rotation ticks, each row followed by its count of ticks
The counts run from 0 to 106.
[ 70 170 135 143 141 154 135 137 101 142 119 157 177  76 131 145  85  78
  98 153  98 183 179 134 138 148 116 136 133 143 103 156 130 117 155 138
 148 131 113 115 150 129 116 118 138 169 159] -> 26
[ 74 125 141 128 110 147 138 144 102 183 124 157 168  93 104 141 140  98
 113 149 109 131 183 134 118 141 162  98 136  95 127 118 146 121 115 126
 156 145 114  76 137 132 149 156 150 143 199] -> 48
[ 83 124 155 147 123 201 116 113 151 174 112 139 170 131 106 167 138 142
 154 153 117 166 167 108 135 156 126 121 188 153 164 154 143 136 102 155
 136 119  94 141 135 125 107 145 165 143 137] -> 36
[105 128 174 133  97 128 136 119 124 157 129 121 179 105 118 190 145 112
 163 164 165 164 175 148 144 144 105 122 151 148 109 115 159 133 103 155
 136 102 116 127  93 116 125 141 170 133 186] -> 75
[ 97 149 168 140 113 119 147 115 117 142 102 153 165  99 141 200 129  87
  91 161 129 160 193 143 136 136 117 116 139 105 116 148 156 102 117 127
 174 117 132 136 116 103 141 128 151 155 176] -> 77
[114 117 154 133 109  96 141 112 108 159 130 120 152  94 125 175 137 144
 145 167 186 150 166 171 154 132 110 127 156 142 117 119 149 158 110 150
 121 104 109 141 107 112 136 155 186 112 187] -> 74
[115 127 145 150 111 185 147 106 132 220 124 164 177  98 103 146 167 121
 140 177 128 116 158 148 118 143 106 104 165 123 118 147 164 136 102 156
 149 115  87 132 117 107 140 124 141 130 144] -> 98
[ 82 130 176 138 114 119 150 115 115 187 116 126 172 104 109 196 151 113
  98 138 123 143 173 161 178 113 146 110 131 114 171 135 135 108 122 150
 125 137 126 138 147 102 111 147 177 139 154] -> 15
[102 105 124 143 135 130 113 134 116 212 124 133 152 136  80 133 170 130
 158 159 161 141 139 142 142 152 129 118 164 126 150 126 162 164 113 141
 131 116  88 118 134 126 129 153 190 138 174] -> 69
[ 83 136 125 144 153 114 126 129 114 165 127 129 148  94 110 134  89 107
 123 159 104 161 141 138 178 147 114 145 137 172 117 136  89 172 146 149
  93 121  99 148 152 152 122 155 166 142 178] -> 85
[106 115 118 132 118 144 149 112 138 194 128 119 139  77 119 164 141 140
 169 159 171 135 125 155 121 148 130 150 157 136 145 162 167 187 107 156
 123  97 104 159 118 111 136 148 157 156 146] -> 40
[ 99 122 146 130 111 175 144 126 149 176 130 115 164  83 118 171 146 114
 177 168 157 121 144 145 100 161 142 108 176 136 132 150 162 189  99 149
 140 116 111 140 102 115 131 119 150 163 144] -> 41
[ 86 136 130 157 146 152 120 130 124 162 112 134 160 121  93 137  95 106
 126 171 100 174 140 100 159 166 109 131 167 183 119 133 108 169 132 138
 107 126  93 126 141 155 128 147 165 154 183] -> 86
[ 73 127 124 151 147 166  99 123 120 162 107 164 175 143  98 131 105  93
 128 173  97 172 160  97 148 165 117 122 167 166 133 133 116 144 136 126
 138 138 107 115 157 148 133 143 154 153 174] -> 87
[ 60 139 145 113 100 105 123 140  98 152 119 106 106  83 123 136 107 115
 118 150 134 155 128 136 145 155 157 123 158 141 128 124 121 191  94 138
 125 137  93 122 109 155 130 156 164 133 208] -> 51
[102 113 114 136 124 140 150 108 131 199 117 138 127  85 135 165 125 154
 141 163 164 128 147 156 126 138 126 157 160 112 173 177 157 155 117 148
 140  99 106 171 150 100 134 163 149 154 145] -> 39
[ 73 131 138 117 146 140 109 134 121 149 118 126 147 124 130 144 106 118
 182 167 134 165 124 111 135 183 114 141 191 166 107 161 107 187 109 141
 141 127 116 159 128 142 145 124 180 153 160] -> 1
[105 139 130 140 130 108 145 107 101 144 115 136 157  62 139 149  88 111
 130 183 165 148 160 144 138 165 103 115 146 172  80 137 111 178 125 137
 115 109 129 131 130 128 149 140 151 134 182] -> 23
[ 57 136 179 102 106 125 129 114 116 163 112 123 165  88 140 183 118  67
 151 158 153 155 156 143 132 160 146 132 141 115 146 120 115 118 110 131
 144 118 147 130 145  99 144 142 156 169 156] -> 20
[ 84 118 150 132 109 170 148 116 127 222 138 166 171  78 112 147 166 113
 144 156 125 115 161 153 120 133 130 108 151  97 149 151 146 104 113 151
 157 124 109 135 140  88 135 127 143 149 132] -> 99
[ 93 130 121 110 114 160 109 132 140 172 125 160 172 102 135 136 116 114
 188 158 117 171 169 111 124 159 106 163 157 128 111 166 113 127 139 157
 188 148 127 142 160 119 163 127 149 153 153] -> 59
[122 127 132 158 120 174 157  95 153 208 117 147 142  96 106 147 145 139
 121 168 134 133 150 149 123 145  89 116 168 136 110 166 181 162 108 157
 141  96  75 158 101 127 125 124 144 128 156] -> 97
[ 93 134 147 136 112 163 117 107 119 172 126 156 181  73 138 152 129 140
 138 147 159 163 202 145 142 119 104 130 165 129 161 166 141 122 153 155
 145 137 112 152 170  92  91 121 150 132 104] -> 94
[ 93 111 114 138 129 140 104 147 119 199 137 175 166  95 113 136 164 118
 135 155 141 149 175 149 136 103 135 130 146  98 147 183 169 140 147 137
 175 150 113 127 167  93 119 113 156 177 134] -> 9
[ 63 133 161 136 128 146 155 143  94 154 139 126 178  89 110 177 129 104
 121 142 118 140 179 156 137 166 162 100 145 126 155 119 118 103 119 139
 105 112 139 107 160 116 119 163 172 156 166] -> 105
[ 52 130 141 134 123 150  98 125 108 159 122 161 136  98 139 125 106 133
  98 147 113 164 165 121 144 138 145 105 177 132 166 172 105 151 133 127
 147 167  91 138 172 122  97 112 151 127 122] -> 32
[ 65 127 127 115 136 112 119 128 113 167 125 125 117 114 138 143 107 123
 157 161 130 170 107 128 155 177 125 166 167 148 124 162  96 188 117 149
 133 122 107 176 151 132 155 153 174 154 169] -> 0
[114 132 119 131 118 154 114 116 135 159 105 154 156 108 133 132 107 132
 179 176 121 169 159 107 113 169  95 149 168 141  91 167 129 153 125 159
 172 131 109 144 133 143 173 141 145 135 179] -> 58
[ 85 119 138 139 130 185 126 106 141 179  90 154 166 129 117 173 133 145
 128 150 115 148 180 116 115 150 129 121 189 116 178 165 150 118 107 141
 164 119 119 149 147 106 109 137 148 150 119] -> 37
[ 75 115 166 121 100 133  96 110 103 130 119 137 176 112 129 152 110 129
 150 153 126 163 184 113 137 169 143 105 172 144 110 109  94 139 107 147
 155 151 132  98 132 142 142 153 161 101 193] -> 53
[109 142 132 155 123 146 170 133 116 174 132 114 145  79  89 154 137 103
 115 144 125 123 151 148 130 140 143 103 141 138 100 139 167 168 111 154
 107 120  91 110  88 162 127 148 170 147 196] -> 46
[ 88 139  93 149 141 131 131 125 102 180 123 170 113  76 125 102  93 116
  92 182 119 158 148 142 146 145  99 144 138 136 103 162 122 167 138 128
 131 126  87 130 148 154 139 146 130 144 186] -> 28
[112 140 130 160 127 154 158 105 136 192 109 134 136  78 116 164 125 142
 103 151 149 148 148 152 145 128 102 139 164 139 135 169 178 166 129 161
 124 107  82 182 113 120 100 126 151 134 138] -> 96
[ 84 136 122 152 158 148 131 142 115 180 122 147 155 116  94 147 136 118
 105 126 101 145 176 141 161 132 142 115 163 113 155 185 164 134 148 153
 135 161 107 149 163 134  98 132 180 167 131] -> 66
[ 73 154 104 144 143 127 132 130  93 152 106 175 139  76 137 125  77  97
  68 162 106 166 167 138 145 138 108 142 135 133 110 174 131 142 143 121
 147 132 101 132 157 140 129 133 131 161 168] -> 27
[114 117 111 157 130 161 102 132 122 195 130 182 181 118 105 130 160 117
 149 165 138 148 179 140 128 130 117 122 156 122 126 169 164 142 138 132
 176 141 104 113 153 113 126 109 154 166 144] -> 8
[122 138 104 167 168 144 126 137 125 160 122 144 155 106 107 149 123 133
 141 163 141 172 154 133 146 146  93 154 171 154 120 181 177 182 137 148
 132 120  88 157 125 141 114 129 170 171 151] -> 6
